Each row has a name. Each question is about the rows just above it. Places in a row count from 0.

7.0 3.2 -26.4 -21.3 5.4 19.4 -51.3 2.4 -34.3 -9.6 -4.9 -14.0 37.7 23.5 -5.2 70.7 51.3 7.2 -48.6 11.9 9.5 47.2 : q591
-34.4 -19.4 -19.7 22.1 -22.8 -28.6 -78.0 -7.6 -24.0 -25.2 7.8 -5.4 18.0 -27.5 -12.3 72.4 40.7 19.1 -25.7 -15.4 -23.6 28.8 : q498
23.4 -0.4 -34.9 -15.9 3.4 28.7 -50.2 -7.9 -36.8 -34.1 -2.8 0.3 24.0 9.1 -18.5 85.0 52.6 13.2 -46.4 10.2 12.8 47.5 : q245
19.8 4.1 -17.9 -8.1 5.1 20.4 -4.6 -5.1 -14.1 -9.4 -2.3 4.5 2.6 6.2 -8.7 23.8 12.4 3.1 -14.1 5.6 10.4 22.4 : q158
-7.9 4.1 -13.9 -21.7 5.4 7.4 -54.7 8.3 -27.2 -29.9 -5.5 -25.0 46.6 23.7 2.4 61.4 48.6 3.7 -48.9 12.0 2.8 35.0 : q195
-29.8 -18.9 -29.2 12.7 -22.6 -19.6 -82.6 -8.4 -34.9 -34.3 5.7 -9.7 29.0 -22.0 -15.5 85.3 52.7 19.1 -39.4 -13.9 -21.4 45.2 : q878
24.0 -7.4 -31.5 22.2 -4.6 28.6 -3.4 -14.6 -1.2 -8.8 7.9 5.6 -15.9 -34.8 -22.5 11.6 0.0 8.2 -8.8 -13.5 12.8 10.6 : q546
-24.6 -1.5 -9.2 -13.2 -3.0 -9.4 -69.2 8.4 -26.5 -30.6 -4.1 -25.8 46.6 22.2 3.6 66.9 51.9 7.1 -48.1 4.3 -7.2 32.0 : q850
7.0 3.2 -26.4 -21.3 5.4 19.4 -51.3 2.4 -34.3 -30.6 -4.9 -14.0 37.7 23.5 -5.2 70.7 51.3 7.2 -48.6 11.9 9.5 47.2 : q515
tags:
85.3 -> q512
72.4 -> q230
61.4 -> q431
11.6 -> q88
72.3 -> q636
22.1 -> q381
61.3 -> q923
-7.6 -> q210
Look up the entry of q498 at place 15 in the table: -> q230
-24.6 -1.5 -9.2 -13.2 -3.0 -9.4 -69.2 8.4 -26.5 -30.6 -4.1 -25.8 46.6 22.2 3.6 66.9 51.9 7.1 -48.1 4.3 -7.2 32.0 is in which row? -> q850
Whose row is 7.0 3.2 -26.4 -21.3 5.4 19.4 -51.3 2.4 -34.3 -9.6 -4.9 -14.0 37.7 23.5 -5.2 70.7 51.3 7.2 -48.6 11.9 9.5 47.2? -> q591
The row with 24.0 -7.4 -31.5 22.2 -4.6 28.6 -3.4 -14.6 -1.2 -8.8 7.9 5.6 -15.9 -34.8 -22.5 11.6 0.0 8.2 -8.8 -13.5 12.8 10.6 is -> q546
Where do 7.0 3.2 -26.4 -21.3 5.4 19.4 -51.3 2.4 -34.3 -30.6 -4.9 -14.0 37.7 23.5 -5.2 70.7 51.3 7.2 -48.6 11.9 9.5 47.2 appear? -> q515
Whose row is 23.4 -0.4 -34.9 -15.9 3.4 28.7 -50.2 -7.9 -36.8 -34.1 -2.8 0.3 24.0 9.1 -18.5 85.0 52.6 13.2 -46.4 10.2 12.8 47.5? -> q245
Whose row is -7.9 4.1 -13.9 -21.7 5.4 7.4 -54.7 8.3 -27.2 -29.9 -5.5 -25.0 46.6 23.7 2.4 61.4 48.6 3.7 -48.9 12.0 2.8 35.0? -> q195

18.2 -48.6 5.3 -12.1 3.0 72.1 -13.7 5.7 37.1 -14.1 -> q515
48.7 7.5 27.5 -7.0 45.3 -59.1 86.2 -3.9 42.5 27.0 -> q25
-18.8 -2.0 41.7 20.5 -32.4 21.7 -34.2 -36.2 15.5 -5.1 -> q158
-31.3 28.1 -10.5 50.6 -60.4 -9.3 -62.0 -42.8 -61.6 43.3 -> q591
-8.7 -0.6 2.6 43.0 -2.5 -4.2 5.5 -38.0 5.3 -28.9 -> q878
key -> tag
43.4 -> q520
15.5 -> q60
43.3 -> q568
-5.1 -> q973
-5.0 -> q608
15.6 -> q537
Look up the entry of q158 at place 9 in the table: -> q973
-31.3 28.1 -10.5 50.6 -60.4 -9.3 -62.0 -42.8 -61.6 43.3 is in which row? -> q591
Whose row is -18.8 -2.0 41.7 20.5 -32.4 21.7 -34.2 -36.2 15.5 -5.1? -> q158

